0: [125 135 135 151 133 150 122 142 133 142 105 139 128 132 146 136 147 135
 104 132 164 114 140 135 117 135 140 126 144 101 128 120 114  98 124 118
 101 110 160 113 184 171 151  83 138 134 108 146 124]
1: [126 141 132 128 108 127 133 116 126 149 115 140 142 131 132 123 127 111
 114 120 111 133 143 120 111 100 144 113 124 102  99 127 111 131 130 134
 113 139 114 119 151 121 188 139  91 172 134 112 164]
2: [152 125 109  62 124 126 106 154 214  74 158 154 120  82  99 111 138 121
 126 147  77 159 117 133  95 141 133 133 128 113 112 122 108 107 115 123
  99  92 158 109 165 168 145  78 144 144 112 145  93]
3: [147 138 144 121 115 104 102  89 136 178 105 157 140 100 159 113 110 107
 123 126  67 146 146 112 117  56 141 106 113 118 106 130 127 147 167 141
 148 177  81 142 118  68 180 198  53 185 150 113 212]
4: [122 134 130 147 125 146 130 140 125 132 117 130 131 140 138 134 132 138
 111 132 148 119 137 130 121 116 140 123 141 102 108 118 111 111 121 127
  99 116 148 107 171 153 174  96 123 149 119 137 132]
5: [128 138 127 124 137 139 114 143 163 132 107 144 129 123 134 135 165 123
 118 131 139 119 139 144 110 133 144 122 149 100 129 119 114  95 129 121
  95 115 159 111 189 170 157  89 132 132 107 142 138]
6: [120 121 130 169 135 163 116 139 125 129 119 128 121 138 131 119 122 142
 111 132 163 115 126 135 122 127 139 124 144 103 122 119 114 100 122 119
 102 116 159 108 182 168 161  85 140 136 114 145 125]
7: [134 135 140 126 119 121 125 120 136 151 112 141 134 120 144 124 134 121
 122 123 110 133 143 122 114 101 146 119 136 102 100 120 111 120 129 128
 110 131 136 113 158 143 181 111 108 161 125 134 138]
8: [137 131 109  68 124 119 142 159 183  74 146 126 134 115  87 133 149 129
 129 133 115 150 119 140 113 146  85 100 190 216 187 155 201 255  59 113
 243 255  11 149   0  26  22 255 121   3 189  17 117]
9: [209 100  67   0 118 150  37 215 255   0 238 185  94   0   8  45 139 135
 115 202   0 236  76 156  25 158 117 148 130 132 140 125 122 112 111 125
 114  84 155 120 148 162 102  85 166 110 114 145  76]
10: [136 131 123 112 135 123 104 134 174 128 121 151 130 104 132 122 148 117
 119 135 107 132 135 136 105  66 141  99 107 111 124 130 141 142 187 137
 146 195  82 161 121  58 162 220  45 169 151 107 255]
11: [119 155 171 188 102 117 122  62  63 255  67 122 149 150 181 124 123 116
 105 103 110 132 169 106 126  34 100 134   0 215 246 186 227 197 255 192
 255 255   0 255  24   0   0 255   0 159 198  71 255]
12: [126 124 139 133 110 133 152 134 117 128 131 120 135 129 128 134 100 136
 113 127 139 135 135 113 120 129 134 128 130 119  93 120 109 113 103 130
 106  94 147 102 159 164 168  77 140 153 119 146  93]
13: [129 139 119 109 109 125 134 130 143 124 127 134 143 126 117 124 131 115
 117 123 116 138 133 122 112 179 121 150 117 125 131 128 119 117 107 131
 112  77 152 121 145 163 111  82 170 116 114 129  72]
14: [127 127 146 128  94 110 161 104 100 139 134 124 137 131 134 131  83 129
 117 122 107 154 138  95 117  91 139 117 120 119  73 120 100 133 105 139
 120 112 120 104 137 131 190 107 110 182 135 137 111]
15: [184 151 160 132 121 115   6  42 175 255  68 224 141  28 203  73  81  88
 112 145   0 152 164 107  97  43 137  98 103 129 131 135 147 148 199 140
 165 206  67 170 106  31 156 242  36 172 158 108 255]
16: [145 138 144  84  96  93 187 133 122 112 145 113 143 129 127 158 106 132
 143 134 105 158 135 102 137 157 115 150 105 155 100 127 118 130  93 140
 132  64 140 119 116 152 108  79 174 130 128 146  37]
17: [135 137 125  93 119 117 153 153 157 102 124 126 138 134 115 146 149 130
 128 134 122 136 127 131 123 183  96 145 131 179 180 140 164 169 106 125
 169 139 102 149  27 104  32 162 164  51 140 101  85]
18: [222  94  68   0 109 145  29 212 255   0 255 193  91   0   3  29 119 139
 113 210   0 252  70 144  11 130 133 136 128 116 101 121 109 114 107 133
 105  91 156 105 162 164 156  79 144 145 122 145  85]
19: [131 140 132 137 127 119 140 134 105 140 115 127 128 140 155 152 132 131
 138 132 141 115 133 121 147 168 123 147 125 132 132 132 123 113 114 128
 110  85 153 119 147 164 104  79 165 110 110 141  76]
20: [128 135 132 130 117 127 138 128 134 138 118 137 139 123 136 137 132 126
 116 126 128 133 141 122 114 163 121 145 125 129 132 129 121 108 110 126
 109  90 156 117 155 165 114  80 169 114 115 146  78]
21: [136 130 138 116 116 114 131 116 130 138 124 138 133 114 138 128 119 123
 117 128 104 145 137 117 112 121 137 129 129 111  95 121 109 111 109 126
 104 100 148 104 162 163 164  86 138 151 123 143  99]
22: [152 143 144 120 102 103  86  71 131 201 106 168 150  88 164 100  95  93
 125 125  29 153 152 106 109  53 136 109  82 132 114 139 138 162 194 160
 165 195  56 173  87  22 156 255  32 193 165  88 248]
23: [126 133 131 120 124 129 137 137 144 120 123 133 136 126 125 137 134 126
 114 130 138 132 134 131 117 180 110 152 127 156 158 134 142 126 113 121
 140 105 141 137  99 140  61 115 174  79 124 127  80]
24: [127 139 148 135  91 114 160 100  84 171 129 125 143 137 144 125  92 123
 113 118 109 151 146  93 120 123 134 131 120 121  78 123 104 122  96 133
 108  81 143 103 148 159 167  81 144 162 122 142  75]
25: [138 142 144 130 135  88 144 119  88 157 117 123 131 133 178 174 140 121
 154 136 123 112 143 112 164 163 126 148 119 136 128 122 120 116 105 126
 116  82 153 118 143 160 101  80 172 119 115 149  70]
26: [160 122  90  21 154 137  84 196 255  27 168 150 110  68  57 110 186 128
 131 161  81 162 104 170  84 147  88  96 211 204 218 153 210 253  77  98
 240 255  23 154   0  27  18 255 115   0 189  16 151]

[145 151 147 117 136 101 149 138 134 142 107 127 134 128 157 169 156 130
 136 141 132 121 147 127 141 174 108 148 129 161 160 132 148 132 115 120
 142 116 141 136  99 136  54 118 173  75 121 140  78] 23 19
[ 58  62  86 168 182 110 161 116   0  55 173  51  87 202  66 127 110 116
 223  87 220  70  50 161 247 172 114 145 124 145 139 132 131 118 114 126
 128  88 145 124 129 155  83  94 176 101 117 140  71] 19 25
[129 137 133 121 123 129 142 138 140 124 122 134 137 127 126 141 133 133
 113 130 140 133 136 128 118 168 117 143 131 134 138 126 125 111 114 125
 115  85 161 122 141 161 100  85 165 105 117 146  79] 20 13
[ 93  80  97 167 143 170 131 129  83  65 171  90 104 168  69  97  87 144
 153 111 193 106  80 144 159 176 110 148 128 153 154 130 141 127 115 125
 134 100 146 134 114 142  69 104 178  85 119 134  80] 23 19
[126 136 132 113 125 127 148 144 144 116 123 130 135 129 126 144 141 131
 118 130 137 131 140 122 118 157 121 149 127 127 128 127 118 107 113 127
 110  87 160 115 161 166 116  77 165 117 115 148  78] 20 13
[128 136 133 139 124 135 141 135 124 137 115 132 133 132 140 131 123 134
 110 128 138 128 137 122 119 121 141 122 136 105 106 118 111 109 118 128
 102 110 144 104 168 156 174  92 127 155 121 141 119] 4 12
[119 127 128 149 133 130 130 131 106 131 125 126 122 140 139 142 125 135
 136 129 149 117 124 123 144 162 123 142 125 128 126 124 124 110 113 122
 113  82 159 122 153 166 111  80 165 113 113 144  77] 19 20
[177 115 100  24 154 135  64 189 255  32 172 171 101  40  78  92 167 136
 126 173  53 175 103 165  70 143 132 130 146 111 141 124 120  90 129 115
 106 106 173 116 179 170 128  80 154 114 108 157 117] 2 9
[131 135 146 133 129 113 122 112 134 157 115 140 135 112 151 135 135 124
 117 125 113 131 142 128 119  70 145 105 129 111 109 122 119 129 154 130
 130 167 106 130 140 101 177 161  74 169 139 129 191] 1 3
[121 132 135 146 122 143 143 138 121 129 122 126 130 135 130 133 117 136
 110 134 146 125 136 123 120 136 138 131 135 109 111 117 113 103 110 125
 107  99 157 103 170 169 153  78 143 141 116 147  99] 12 4
[ 82  90 105 165 161 114 140 120  38  95 148  91  96 169 108 140 119 119
 184 104 185  86  84 142 202 177 108 150 124 150 154 132 134 125 120 122
 130 101 146 133 118 148  77 102 176  89 117 134  79] 19 25
[123 136 133 136 116 138 142 130 131 132 120 129 138 136 133 133 129 131
 109 126 142 127 138 124 114 119 136 127 133 104 101 120 111 112 116 131
  97 108 146 106 163 154 173  94 123 154 122 137 121] 4 12
[144 147 141 126 123 109  99  90 136 182 103 156 136 100 158 113 124 106
 121 125  73 141 147 117 116  64 141 106 113 115 113 129 128 139 166 140
 141 178  88 149 125  69 180 196  61 176 149 105 221] 3 10
[119 134 130 145 120 147 134 137 123 131 127 128 132 137 131 132 115 140
 108 132 150 126 133 119 116 151 127 143 128 121 118 126 115 106 110 124
 105  90 162 111 164 169 132  73 157 125 110 147  84] 20 12
[128 144 119 120 104 137 154 135 129 120 128 122 145 145 118 132 132 124
 112 120 133 131 137 120 114 197 101 159 121 163 161 142 146 152 108 127
 147 104 122 145  75 128  54 134 171  73 131 101  71] 23 17
[ 73  89 120 165 213  10 156  85   0 142 135  56  84 198 169 200 181  92
 255  76 190  38  84 146 255 148  87 111 179 211 191 149 195 240  76 110
 235 248  37 152   0  43  18 248 130   4 176  42 114] 8 17
[120 133 131 147 119 144 136 123 124 134 125 126 135 136 132 130 119 131
 104 128 148 128 137 118 115 154 126 141 131 118 121 123 110 110 113 125
 104  85 158 110 164 171 129  76 156 127 110 142  88] 20 12
